In the data rows, the value 128 means zero.
Some points, each followed by its number:
134 81 121 135 135 75 126 145 114 80 120 117 180 118 89 129 129 109 147 127 174 164 114 127 74 135 136 99 146 0
117 117 132 110 111 154 120 95 155 124 127 113 144 130 154 124 124 122 130 159 140 120 127 117 124 134 106 165 176 1
114 159 130 125 116 126 118 132 118 126 151 145 123 108 143 160 126 107 130 157 144 94 129 129 139 128 108 109 127 2
110 126 76 135 130 137 128 129 113 134 123 133 110 121 180 109 116 113 151 141 95 82 107 161 163 123 136 169 112 3
150 102 167 103 139 77 119 127 101 75 133 113 138 129 63 113 168 138 133 134 137 173 139 100 70 150 147 94 102 4
144 84 100 127 117 102 107 139 119 95 123 105 145 117 138 129 146 145 148 146 116 152 127 133 122 133 124 84 134 5
151 124 159 126 157 112 151 116 152 115 118 104 144 91 62 89 160 119 139 118 152 130 153 101 128 156 157 116 122 6
125 136 143 125 134 119 114 152 110 71 104 107 155 143 76 127 128 124 138 113 121 88 125 114 152 127 156 131 128 7
136 135 155 135 170 67 112 125 136 46 116 110 143 141 69 125 114 146 118 86 123 196 162 128 61 138 110 90 108 8
193 88 94 145 197 90 123 157 74 83 126 122 172 116 81 141 153 124 139 111 193 179 142 132 84 132 134 94 74 9
118 179 77 164 96 129 102 76 103 194 149 162 86 102 174 162 66 153 69 129 93 110 135 170 170 87 120 149 73 10
114 171 77 127 102 120 98 112 130 147 163 148 95 134 183 154 81 148 104 153 86 134 127 158 151 129 104 103 79 11
96 140 89 140 68 157 114 101 113 151 127 133 105 106 148 136 106 126 99 162 99 122 114 152 144 74 98 148 128 12
112 140 86 131 104 171 127 115 84 161 133 167 118 136 185 160 132 135 95 120 109 74 107 144 164 95 126 149 81 13
93 144 64 126 122 171 117 95 103 136 147 139 124 119 219 166 71 134 90 195 104 76 117 178 202 112 87 154 88 14
101 130 164 137 115 164 147 164 111 129 130 108 99 140 101 118 127 89 168 171 81 77 126 139 156 140 134 120 140 15
175 126 145 121 126 64 108 154 140 81 114 116 154 116 86 95 158 133 147 126 135 159 130 100 106 156 167 118 152 16
120 152 160 119 97 168 148 120 139 153 152 146 80 97 176 159 118 95 96 108 131 130 131 113 119 126 122 132 136 17
144 155 145 147 128 121 105 107 125 137 147 143 129 127 112 134 133 104 108 120 124 134 137 139 144 158 122 151 96 18
129 130 77 144 79 182 151 116 104 166 152 139 125 115 169 141 81 151 117 120 116 130 92 161 137 102 124 188 95 19
114 159 164 105 107 119 127 144 115 118 94 117 106 175 112 96 109 123 122 150 128 82 137 103 165 137 148 136 138 20
149 118 97 147 150 118 117 114 96 126 114 137 123 125 130 153 114 131 98 117 135 157 158 172 105 108 113 125 72 21
141 171 174 113 104 132 141 124 136 108 131 99 134 129 104 157 138 103 127 150 148 102 147 96 173 116 122 137 132 22
112 125 164 110 149 145 120 153 131 91 110 114 121 157 122 118 128 119 168 142 143 117 148 90 198 164 120 138 163 23
167 152 103 124 121 107 111 80 133 147 131 136 97 127 143 132 94 155 103 134 127 160 151 144 110 120 115 125 86 24
114 140 138 135 118 155 135 131 117 125 119 102 115 139 149 136 100 113 155 133 107 99 116 129 144 145 138 176 148 25
138 155 164 110 120 118 166 138 153 129 115 116 112 132 107 111 137 95 150 124 122 163 127 93 174 110 140 138 160 26
102 144 168 111 124 124 147 145 143 101 147 125 86 141 146 98 143 116 164 146 136 83 126 98 177 143 120 141 181 27
157 99 108 106 156 103 120 127 147 138 139 124 157 105 83 124 126 139 148 132 128 189 126 109 37 165 115 80 156 28
89 158 133 134 127 208 183 137 107 140 124 110 104 124 145 150 128 109 116 138 109 136 128 120 172 102 118 172 133 29
88 155 73 170 107 166 133 97 99 182 167 183 97 114 184 168 88 125 113 145 121 107 137 176 159 79 116 138 80 30
130 96 133 138 151 115 134 154 134 110 83 153 178 154 103 117 150 122 155 94 159 136 133 115 77 136 138 107 122 31
110 107 114 105 160 138 141 139 156 106 126 114 120 122 144 131 124 134 139 156 147 131 114 128 155 140 131 138 163 32
116 158 119 134 106 133 99 66 115 172 135 138 103 104 175 107 88 127 97 158 138 104 132 149 148 100 152 153 107 33
160 108 118 116 173 93 131 137 133 147 176 148 159 128 99 143 128 142 122 129 170 191 101 148 56 119 112 107 101 34
141 162 138 98 124 85 105 130 181 94 94 96 118 137 148 120 112 144 144 128 101 138 171 99 117 119 131 171 146 35
107 104 140 112 124 116 99 148 137 117 132 121 132 147 132 120 140 134 130 77 153 133 128 106 95 167 128 131 154 36
179 122 116 129 135 91 126 127 104 112 121 117 156 132 129 137 135 144 98 107 145 128 112 143 102 117 146 112 145 37
140 116 131 146 122 140 131 123 138 99 116 132 145 101 131 105 140 102 121 150 121 149 106 125 119 125 160 134 129 38
114 122 116 116 120 151 96 118 113 118 128 125 136 85 137 137 135 124 107 145 122 138 150 146 113 111 130 114 112 39
116 148 113 155 116 131 99 73 125 150 124 159 124 132 158 123 96 126 89 141 142 131 101 155 163 99 104 144 98 40
147 133 128 140 132 121 132 129 156 124 130 114 106 124 125 115 143 121 94 117 138 117 113 117 107 126 145 144 144 41
114 157 91 151 87 159 101 100 111 178 145 149 94 100 207 144 129 159 73 135 84 122 115 146 137 124 112 152 121 42
144 116 151 112 169 128 138 116 112 105 151 94 138 122 102 133 141 156 148 113 145 153 140 128 123 117 126 94 108 43
165 112 161 133 124 123 134 133 146 102 113 129 146 130 83 97 159 146 145 84 142 147 128 112 101 135 142 106 138 44
157 87 138 111 167 86 93 166 128 54 98 124 139 116 110 76 139 158 143 89 135 147 112 149 105 142 139 91 104 45
132 149 129 112 130 113 141 133 126 111 134 148 120 162 112 162 97 119 125 105 150 113 98 83 176 131 122 91 125 46
82 143 132 136 127 170 170 110 147 162 162 112 116 165 152 135 104 108 139 110 125 100 137 134 164 122 128 134 142 47
81 139 134 73 147 158 160 148 179 136 149 107 132 134 180 140 109 137 128 154 120 131 168 103 157 115 87 119 181 48
115 115 64 155 86 195 126 110 91 170 182 148 142 127 207 175 79 154 68 164 95 127 94 188 136 71 112 152 86 49
159 149 144 129 139 124 127 178 141 110 126 91 126 132 104 119 145 124 134 93 129 83 123 105 101 147 112 97 159 50
81 165 63 167 96 205 135 102 96 174 140 147 121 129 195 154 100 141 73 160 116 115 129 193 194 77 107 147 101 51
137 120 135 103 140 129 122 170 119 102 113 118 142 133 88 121 102 144 150 147 120 72 150 116 122 183 100 116 157 52
116 168 123 134 123 95 109 77 99 159 141 145 123 128 155 126 97 150 74 156 95 143 130 159 95 100 122 147 63 53
118 112 136 116 116 159 124 158 172 128 119 154 170 153 129 146 124 99 150 88 137 147 108 131 136 116 164 121 164 54
152 111 144 121 136 89 100 126 101 138 91 130 96 105 86 133 127 129 134 128 107 129 147 122 130 141 153 65 123 55
101 124 125 93 176 115 137 168 164 91 108 64 146 164 151 113 152 178 163 112 138 102 113 130 142 112 103 109 176 56
141 98 125 148 108 107 111 171 133 120 153 152 117 131 97 137 146 110 122 94 118 160 109 87 73 158 137 104 129 57
107 89 143 135 125 135 140 155 154 101 149 100 119 144 126 145 157 103 152 99 134 108 133 166 140 140 129 101 171 58
160 163 125 159 143 106 115 151 128 139 148 170 111 122 108 96 130 126 111 112 102 118 147 126 88 90 130 93 86 59
113 140 101 115 82 191 132 97 98 151 135 172 97 142 196 160 101 135 76 130 101 87 100 142 139 91 153 155 115 60
94 139 127 125 148 154 156 128 121 138 142 119 110 165 132 137 133 121 150 159 112 117 128 139 170 139 134 139 146 61
118 126 131 116 141 137 163 120 128 104 144 114 119 119 113 155 116 125 143 156 118 108 124 151 161 126 91 98 141 62
Which three points above are nearest to each new point, looking only along the 3 directions in which the numbered points spread most? Their numbers follow each, smallest number first.
157 110 132 168 105 108 139 110 107 138 104 148 121 140 110 121 138 117 122 145 108 159 158 155 110 153 116 132 75 18 24 59
147 120 102 124 147 101 103 129 98 104 115 122 150 107 87 80 163 129 133 117 114 132 134 143 101 140 109 64 140 37 43 57
108 156 78 146 124 168 140 123 73 129 172 132 112 110 145 181 121 143 118 124 122 105 148 192 157 108 127 120 87 12 13 19
136 144 164 118 119 146 120 158 124 123 86 132 109 126 83 97 127 106 156 134 98 103 99 106 142 156 160 146 163 20 22 26
133 126 127 141 117 149 129 95 112 132 154 106 126 122 150 135 103 124 117 115 141 157 123 134 130 87 144 129 129 2 38 39
133 122 127 138 111 92 113 115 135 124 137 135 121 101 147 127 155 147 125 109 115 163 132 134 112 127 146 127 152 37 38 41
143 133 106 170 98 102 110 98 90 167 121 144 106 105 97 135 146 119 114 107 91 124 137 134 102 121 140 141 80 18 24 59
127 127 129 134 161 111 147 119 139 108 116 111 97 112 150 142 104 139 132 164 129 144 136 124 116 104 117 113 116 38 39 41
140 126 134 115 137 125 94 118 189 119 140 107 141 151 119 131 141 148 131 190 128 155 150 131 154 120 104 168 158 1 46 62
115 174 106 143 124 154 119 83 89 138 128 128 73 148 201 168 73 141 111 147 68 118 92 180 156 103 153 154 52 30 42 60
145 87 147 128 130 127 165 123 130 114 82 109 166 116 109 113 143 117 152 184 151 110 147 72 146 124 124 132 150 7 50 52
112 125 75 125 84 155 121 109 122 147 149 158 94 101 154 150 123 130 107 116 88 87 134 180 159 147 111 129 114 3 12 13
165 93 128 142 163 80 137 129 158 132 103 138 151 110 46 102 131 127 105 80 151 155 146 101 42 139 111 105 133 4 8 45
187 92 95 149 122 117 112 164 73 115 122 123 135 120 81 118 157 111 128 139 112 124 129 107 105 159 132 80 110 37 43 57
133 79 152 122 151 81 133 100 122 95 131 121 150 110 77 127 140 129 124 157 153 130 155 133 85 136 123 110 121 43 45 57
104 176 131 145 98 123 110 112 121 169 130 157 144 131 160 144 122 132 99 141 104 106 130 153 168 105 147 161 87 12 33 40
127 150 144 135 112 170 142 149 132 163 160 160 143 113 114 163 163 107 110 120 138 146 89 145 106 137 132 123 102 2 38 39
117 143 132 129 137 119 119 144 99 120 132 134 109 98 97 148 134 118 144 116 114 177 129 117 103 136 96 87 119 37 43 57
97 101 136 100 109 157 121 134 145 125 120 118 118 156 170 129 114 100 165 125 142 86 141 120 182 165 124 160 185 15 48 61
142 116 151 114 141 159 149 140 122 115 98 109 149 152 110 89 140 101 163 144 128 132 136 124 126 142 129 130 183 50 52 58
127 154 131 123 135 153 131 111 113 133 126 106 108 112 152 157 120 138 156 110 116 96 136 128 128 133 122 142 143 1 2 25
95 132 119 96 108 121 146 158 155 149 122 96 104 118 177 170 135 145 131 176 132 110 154 110 138 141 121 145 172 1 25 61
150 129 155 122 106 120 141 150 122 115 117 147 131 104 89 89 122 102 144 138 128 129 145 102 98 156 141 91 101 6 44 55
117 94 114 126 143 112 139 153 155 100 173 121 143 147 106 113 130 129 133 111 143 166 108 142 107 161 123 131 130 5 31 43
114 105 164 109 131 143 157 152 135 125 117 115 102 155 106 111 156 128 145 123 115 104 144 96 157 141 127 131 182 23 26 27
91 138 144 134 136 131 137 114 113 124 129 143 147 123 99 140 126 134 133 96 148 141 144 141 129 123 98 123 96 38 39 41
115 132 153 115 133 131 155 109 135 125 122 131 174 148 114 121 112 114 132 153 157 134 128 124 129 125 136 141 138 38 41 46
131 97 135 129 93 147 118 109 157 130 171 168 143 137 141 124 136 117 116 141 119 124 105 125 133 141 118 150 134 2 39 62
118 116 124 138 150 109 135 152 137 107 144 131 162 116 47 112 170 138 142 108 159 149 152 122 99 146 141 64 118 0 31 45
124 138 89 148 158 86 111 139 91 152 147 150 82 115 135 152 102 130 125 146 82 124 154 121 123 106 126 129 75 18 24 53
115 150 157 155 140 118 134 130 150 115 121 108 107 158 162 92 107 138 153 148 87 128 146 121 151 162 149 131 115 22 35 46
160 114 132 111 142 76 130 140 135 147 127 113 169 114 78 124 149 124 151 120 159 166 147 97 52 152 128 102 137 4 8 45
143 121 142 123 155 82 135 163 119 133 109 126 156 164 98 107 123 115 135 113 154 129 120 126 109 151 143 64 142 31 43 44
123 128 146 100 155 123 127 137 166 102 111 129 156 154 116 115 120 137 129 118 146 142 128 128 120 132 108 138 144 36 50 52
153 105 123 123 115 142 111 145 115 152 138 128 136 104 141 148 119 127 133 134 120 153 114 152 113 121 101 127 94 21 37 39
153 103 130 120 137 120 136 165 128 93 152 143 158 102 97 123 131 147 159 117 150 166 137 137 107 161 152 129 141 5 31 43
97 122 95 118 134 130 151 146 141 120 97 90 132 152 212 124 109 100 176 140 117 98 135 135 145 165 106 140 190 32 48 61
104 109 118 115 157 147 151 156 136 92 113 121 124 143 118 141 121 155 133 90 137 132 86 148 130 163 119 103 146 32 54 58
101 163 93 126 102 155 143 79 101 179 159 122 106 128 221 175 105 151 81 201 90 140 167 193 144 95 134 172 86 30 42 51
125 96 149 109 100 160 163 174 93 131 98 107 114 134 85 121 152 94 173 123 90 91 152 106 137 144 119 123 173 23 26 52
126 143 103 142 140 73 116 87 146 135 111 110 127 127 121 85 118 126 118 116 138 157 160 164 66 125 139 96 74 21 37 59
131 149 133 91 103 138 110 126 138 110 121 130 107 138 150 126 139 137 145 171 110 78 141 92 168 153 110 130 155 15 22 25
103 105 119 116 152 195 151 148 140 122 113 125 131 134 114 128 140 98 164 120 156 84 126 133 197 149 119 161 176 32 48 61
117 123 119 155 126 145 155 123 96 165 166 153 118 134 134 105 142 144 117 146 115 110 131 94 134 130 111 130 117 2 17 39
145 120 129 129 183 97 181 150 161 104 137 128 159 140 90 90 175 119 163 107 139 161 123 131 95 133 161 112 164 0 31 44
113 115 134 142 154 98 161 146 152 149 145 137 187 137 136 155 198 142 140 112 176 171 107 116 80 124 149 132 128 5 31 43
124 162 131 117 113 124 83 108 121 123 122 118 88 142 143 116 103 131 127 96 140 129 126 125 146 97 137 130 118 2 17 18
134 153 172 143 98 125 131 137 111 145 124 102 131 121 97 126 127 119 139 106 129 101 141 114 146 121 150 142 86 18 35 41
158 105 166 104 108 101 97 135 175 91 109 82 140 131 107 122 134 112 154 121 134 148 180 117 123 145 171 151 113 6 7 50
